In the data rows, the value 128 means zero.
Each row has a hidden score. How much does it go up from the first row of each pair to the second? 10 means little or no change, 20 a big rise and 0 a big fall. The score is a weighted sum of the row's numbers plus the product of two more (or one squared), each taken from its middle value.
[167 163 160 115 105 148 138 129 105 139 117  94 150 139 151 159]
[158 167 173 124  95 147 119 127 103 138 132  89 154 136 158 164] -> 8
[ 91 103 112 149 156 124 139 100 146 136 154 136  99  97 119 103]
[127 104 114 131 113 107 136 161 160 117 125 169 104 115 107 110] -> 10
[ 81  95  96 152 164 112 124 100 120 133 148 137 116 125 124 100]
[147 154 155 101 102 145 109 134  98 136 130 115 124 150 134 149] -> 5
[125 115  96 148 131  94 142 157 169 108 117 160 154 106  98 106]
[182 174 175 126  88 142 120 130 112 134 130  78 166 118 154 159] -> 8
[160 165 169 113 102 138 115 133 106 129 134 101 148 126 141 157]
[102  94  92 130 171 119 139 112 158 127 136 149  97  94  97  91] -> 14
[148 151 160 107 103 147 101 132 100 131 127 110 133 152 148 156]
[119  84 102 114 134 108 127 169 168 104 112 191  94 112  99 115] -> 9
[145 158 146 109 109 139 118 132  89 138 125 111 142 159 135 147]
[160 146 152 100 100 161 109 130 116 138 115 109 125 154 147 147] -> 8
[126 106 114 135 117 103 137 163 160 114 122 163 116 101 110 122]
[169 161 157 104  89 159 117 130 129 140 126 105 128 137 130 130] -> 13
[ 98 107 110 155 152 119 132  99 122 137 144 119 108 124 135 108]
[141 133 124  94 130 159 119 134 130 134 108 132 139 138 125 148] -> 7
[103 102 121 156 158 116 125  99 148 119 150 125 121  94 132 106]
[142 147 168 108 106 150 104 128 106 127 133 114 128 147 151 158] -> 6
[163 160 145 105 106 148 127 129 112 139 117 109 143 151 131 133]
[ 90 103 109 156 153 120 133  99 123 140 147 123 108 117 135 114] -> 11
[146 160 157 116 107 155 135 125  91 143 116  98 135 166 158 166]
[105  99  91 148 170 119 139 100 166 127 140 138 130  92 105  81] -> 17
[114 131 138 103 158 167 113  73  99 153 153 106 114 135 135 123]
[110 104 107 145 162 113 138 106 150 125 142 133 114  92 112  94] -> 9
[ 74  96 104 150 173 111 133 100 135 126 156 148 113 100 115 106]
[145 152 134 112 114 149 124 126 103 143 115 110 153 162 139 147] -> 14
[ 93 104 114 164 167 111 130  93 133 121 148 123 134 113 140 108]
[149 156 135 118 122 149 134 127 113 138 111 103 170 144 143 156] -> 10
[104  98  89 146 133  99 125 152 135 114 110 164 139 152 123 116]
[ 97 127 110 174 141 115 150  90 125 148 159 109 131 111 125  95] -> 8
[115  95 111 125 108 113 115 159 144 116 120 172  81 148 116 110]
[116 110 111 145 128  94 130 158 153 103 121 160 138 115 116 123] -> 6
[129 139 135  98 123 146 114 130 102 135 125 135 134 155 127 145]
[133  98 104 122 117 108 124 163 168 108 112 172 101 126 102  97] -> 10
[151 173 146 126 105 150 142 122 112 149 125  95 165 138 136 150]
[151 156 175 115 102 142 111 131  90 130 131  99 140 144 162 171] -> 7
[114 113  93 149 126 109 146 151 158 119 110 157 135 133 113 113]
[129 135 152 102 164 163 113  85 101 138 139  91 118 114 148 151] -> 9
[149 150 162 101 100 161 114 129 104 137 121 110 110 162 150 154]
[157 149 156 100 101 152 104 136 102 133 116 106 121 159 146 154] -> 13
[ 96 107 111 147 153 122 138 101 138 134 148 132  96 111 118  96]
[103 106  95 144 163 119 144 102 148 135 139 136 112 106 106  87] -> 13
[130 141 147 109 148 167 113  74  96 153 147  88 119 139 144 125]
[125 131 123 168 103  94 134 151 133 119 127 128 150 129 134 128] -> 8
[ 83 102 115 151 165 121 135  99 146 126 154 139 104  94 121 109]
[155 143 158  95 107 162 117 131 123 134 120 120 115 144 141 147] -> 10
[ 75  93 124 149 163 107 111 101 114 119 162 141  99 119 136 115]
[131 148 157 114 155 160 123  74 108 145 155  89 129 113 139 128] -> 12
[125 112  91 151 126 113 147 150 172 118 106 152 147 124 116 108]
[101 100  98 139 173 120 141 104 170 122 141 147 111  88  98  85] -> 12
[167 169 141 118  99 143 131 126 104 147 121  96 163 153 132 131]
[123 116 109 156 118 100 131 150 149 111 114 144 144 140 129 114] -> 6
[127 140 154 107 154 166 113  77 103 144 149  91 114 128 145 134]
[163 159 162 113 102 139 107 135  95 130 122  95 148 148 153 161] -> 10
[118 118 120 145 115 102 144 160 151 115 125 155 118 110 115 128]
[135 145 111  94 137 149 146 133 115 145 107 137 141 152 109 136] -> 16
[137 125 145  85 128 155  97 138 111 120 109 135 113 159 143 160]
[100 120 133 171 148 107 126  96 127 123 157 107 129 103 142 114] -> 10
[119 116 111 149 127  95 139 159 152 107 116 154 139 115 116 125]
[154 158 154 111 104 157 132 127 107 144 117 103 133 154 149 156] -> 10
[129 121 117 161 110  97 132 152 139 116 119 134 148 133 136 124]
[155 159 146 109 104 157 127 129 114 143 116 104 136 152 139 147] -> 9
[158 162 166 113  97 151 133 125 104 143 130 103 136 147 148 146]
[ 91  92 101 139 176 105 132 114 126 122 140 141 110  98 119 120] -> 16
[145 156 132 117 111 155 130 122 110 147 117 106 157 158 138 142]
[136 165 161 123 111 139 123 128  77 134 124  93 150 160 161 177] -> 8
[147 142 140 108 118 150 112 129 125 132 123 120 158 131 135 147]
[141 148 135  97 116 158 136 129 109 145 113 125 121 164 126 138] -> 9
[165 151 145 101 113 147 133 134 109 137 112 112 141 146 135 144]
[114 109 103 157 165 105 138 103 143 125 142 122 142  95 118  95] -> 14
[149 154 151 104 111 145 121 136  91 135 116 108 131 159 144 160]
[157 158 170 105  98 150 120 131  97 135 125 106 119 155 150 153] -> 6
[140 147 159  96 109 145 104 139  94 129 127 119 115 149 141 164]
[124 121  95 155 106 100 138 152 151 128 125 148 147 121 107 102] -> 16
[144 139 129  86 125 149 125 140 113 136 114 137 124 146 115 142]
[ 98 102 107 145 154 125 131 104 149 134 147 132 102  98 118 102] -> 9
[155 143 145  98 115 151 111 135 119 130 115 118 136 143 136 149]
[132 119 116 150 111  94 135 160 142 116 121 143 136 117 120 124] -> 11
[159 146 152 103 109 148 110 132 119 131 123 114 141 138 137 146]
[150 150 131 102 128 152 139 130 124 134 109 121 148 141 125 143] -> 9
[ 90 104 101 148 166 115 143 102 147 131 152 141 116  89 107  99]
[153 154 141  96 124 144 140 137 112 135 114 123 134 138 120 146] -> 9
[160 161 160 113  96 148 123 132  91 144 122  93 140 151 154 161]
[131 137 148 101 150 167 118  83  98 153 147  92 107 120 140 139] -> 9
[156 145 148  90 106 157 126 134  99 142 112 120 108 170 138 143]
[114 117 103 154 127  95 137 153 153 111 122 154 151 120 114 117] -> 8
[152 151 151 106 109 153 122 131 100 139 113 104 134 156 149 161]
[131 139 152 110 141 163 108  78  80 155 147  79 114 142 155 139] -> 13
[114 125 133 172 145 109 137  96 132 129 153 100 134  97 140 110]
[151 160 155  97 107 152 140 133 117 141 128 123 118 137 120 139] -> 7
[ 89 113 101 161 154 112 141  94 124 141 153 124 122 118 121  95]
[119 103 100 139 113 102 124 159 127 121 110 155 113 155 125 119] -> 14
[151 146 154  92 112 158 125 139 108 136 112 116 110 147 142 166]
[ 96 112 116 162 152 119 138  97 147 134 156 121 123  88 124 106] -> 11
[132 120 102 152 110 100 138 153 151 121 117 146 144 127 113 105]
[141 142 161 111 107 153  99 127  89 132 122 105 133 167 170 172] -> 5
[161 157 156 109 102 142 121 130  98 138 125 105 140 153 141 144]
[145 158 159 116 106 155 128 122 107 140 126 107 141 152 150 153] -> 5
[ 91 106  96 163 164 116 137  92 146 134 148 126 139 106 121  96]
[148 158 162 111 101 150 118 129  93 140 126 103 128 157 151 160] -> 5
[163 166 161 116  95 151 121 130 107 139 124  93 142 145 148 152]
[ 80  93 105 151 169 109 121 101 122 126 150 138 116 114 129 112] -> 13
[149 158 154 113 123 138 124 132 116 124 125 112 161 123 136 160]
[145 130 140  86 124 157 111 138 134 126 119 140 124 126 124 147] -> 10
[134 104 103 129 121 106 129 165 173 108 110 165 118 108 103 109]
[131 155 156 124 147 166 120  70 107 150 154  75 137 120 148 133] -> 12
[115 109 101 143 124 100 136 157 156 114 121 165 130 120 105 111]
[148 153 165 106 107 149 124 132 114 133 135 117 131 125 135 156] -> 5
[148 158 154 113 112 149 124 127 116 133 127 111 148 139 137 149]
[ 89 104 129 157 165 105 119 102 136 112 162 130 121  86 130 117] -> 9
[151 138 135  85 105 163 118 133 116 147 116 131 106 161 123 131]
[147 163 141 111 113 146 130 129  97 139 114 105 144 163 137 148] -> 9
[164 155 170 107  93 157 112 129 115 135 126 102 125 145 150 148]
[107 107 109 153 162 114 136 101 159 124 150 130 128  81 113  94] -> 15
[181 166 142 115 107 149 133 127 132 137 109  94 169 137 133 129]
[109 110 111 140 123 106 138 159 150 113 119 163 113 125 114 124] -> 1
[157 146 149  88 105 149 112 138  99 136 118 124 108 163 128 137]
[165 159 165 111 100 146 114 132 108 133 126  99 145 135 148 157] -> 7
[133 122 115 147 108 114 155 152 185 122 127 156 126  98 102 102]
[136 134 134  86 132 154 117 134 125 126 114 143 118 147 118 142] -> 13
[109  99 124 131 112 108 114 164 127 111 115 159  85 147 137 143]
[110  98  95 128 136  99 134 165 152 108 112 178 115 121 101 120] -> 8
[110 120 112 166 149 122 151  94 143 140 143 106 130 104 132 101]
[108  99 128 137 162 106 125 113 141 113 151 137  97  83 120 110] -> 7
[146 138 163  93 114 153 109 139  96 128 115 118 106 156 154 173]
[108  97  82 132 125 116 139 155 170 126 115 180 116 125  93 101] -> 15
[135 155 129 108 113 153 133 125 100 151 117 117 139 167 129 141]
[125 120 117 146 112  97 142 156 136 118 121 150 121 135 120 116] -> 8
[145 142 131  92 136 147 135 134 126 127 113 139 138 139 114 135]
[142 153 159 103 106 142 110 132  82 133 126 115 120 172 143 149] -> 11
[133 134 110 167 103 109 153 144 170 127 124 134 154 115 115 101]
[162 153 156  97 122 147 125 137 137 118 119 123 138 119 122 142] -> 11
[137 143 142 100 127 155 132 130 120 133 118 130 134 140 131 152]
[116 100  90 135 142  93 130 164 166 100 114 176 141 106  94 111] -> 15
[129 121 132 154 110  96 131 154 147 106 126 142 133 119 130 124]
[134 150 148 112 161 163 134  78 111 147 141  83 133 109 139 140] -> 14
[143 144 149 102 120 156 114 131 111 129 113 116 131 155 149 159]
[105 111 118 156 146 117 133  99 132 134 150 118 109 113 130 100] -> 14
[166 161 162 109  90 147 106 133 103 137 125  96 136 149 146 147]
[139 154 151 113 106 153 119 125 104 140 130 111 139 152 143 152] -> 7
[ 98 103  98 149 168 107 133 103 139 126 145 136 123 103 110  92]
[103 111 133 155 158 106 132 104 138 115 156 124 114  84 130 115] -> 3
[154 145 127 102 126 149 122 131 120 133 108 119 156 148 129 139]
[ 93 101 109 152 151 119 118 103 117 134 142 118 105 127 141 117] -> 11
[100 101 128 141 148 119 120 107 136 127 157 132  85  96 125 111]
[153 151 152 104 118 147 116 135 118 126 119 113 143 135 136 155] -> 11
[120 107 113 146 115 115 132 150 178 114 125 161 127 111 115 112]
[165 173 175 119  82 152 130 129  94 147 130  83 131 148 158 161] -> 11
[140 154 174 108  96 158 131 126  78 147 131 108 102 172 162 164]
[171 159 160 102  96 153 121 134 121 136 124 107 129 134 134 141] -> 9
[153 152 158  99 112 153 122 135 111 130 116 115 120 147 140 155]
[155 167 162 120 100 158 135 122 116 142 124  97 143 145 147 150] -> 9
[118 137 152 103 153 159 109  76  85 146 156 102 105 140 140 127]
[149 143 136  92 116 156 122 136 113 139 111 124 122 151 129 147] -> 10
[120 117 119 151  99 102 121 152 138 121 130 146 121 140 126 112]
[151 162 163 122 109 137 122 122  96 129 133 103 161 149 148 147] -> 7
[151 148 167  99  94 155 111 132  85 140 123 109 101 175 157 157]
[ 97 102 120 152 162 110 129  99 143 119 156 136 115  98 122  98] -> 9
[140 131 127 161  94  95 130 149 150 117 134 133 145 122 124 102]
[147 146 150 110 116 154 115 126 116 130 117 112 144 152 149 152] -> 8
[116 110 101 145 114  95 130 159 124 122 118 154 127 144 120 120]
[105 113 109 151 155 109 145 105 144 134 155 131 117  81 106  97] -> 2
[165 155 154 105 113 148 117 132 131 125 121 110 153 125 134 143]
[114 104 107 138 117 102 119 154 140 111 116 162 114 152 120 109] -> 10
[ 95  89 109 137 176 108 125 110 145 114 147 149 108  88 113 105]
[146 159 162 112 106 149 124 127 104 134 128 109 135 150 143 152] -> 7
[145 144 143  87 132 141 125 140 110 123 115 136 120 146 119 146]
[131 125  95 154 123 101 156 153 183 117 121 155 162  92  92  98] -> 13
[ 97 104 100 157 170 116 143 101 143 129 140 126 132  94 125 113]
[108 110 147 156 143 103 123 107 117 121 165 116 100  91 142 121] -> 7
[163 151 158  96 114 149 121 140 125 125 118 116 129 125 131 152]
[ 99 100 105 136 130  96 126 165 131 109 119 169 112 130 116 136] -> 16
[131 137 140 103 160 169 125  81 111 152 140  93 121 110 137 141]
[ 86 102 113 151 162 121 135 102 123 131 140 126  98 120 136 121] -> 10
[127 110  93 138 123 104 143 159 160 118 110 161 128 123 103 108]
[110 111  95 148 129 104 145 154 148 117 111 158 136 136 116 119] -> 9
[ 76  82 100 133 166 115 111 104 130 125 155 160  86 118 110  94]
[ 91  98 106 153 166 117 133  97 144 128 150 136 120 102 123 100] -> 7
[100  97 127 160 169 107 108  99 144 105 150 123 136  94 146 116]
[155 145 143  91 105 160 115 136 119 141 115 120 115 147 128 143] -> 9
[153 143 163 101  97 150  87 132  91 128 120 108 116 177 158 152]
[168 146 146  95 113 154 121 137 132 130 112 117 137 128 129 144] -> 10
[140 145 152  96 128 144 120 136 126 121 128 134 137 120 120 152]
[122 125 126 157 103 100 131 150 134 117 127 139 129 136 132 123] -> 13
[132 126 118 150 103  98 137 160 145 119 123 141 127 118 117 122]
[144 159 161 115 101 150 126 128  92 143 130 105 132 153 149 160] -> 8
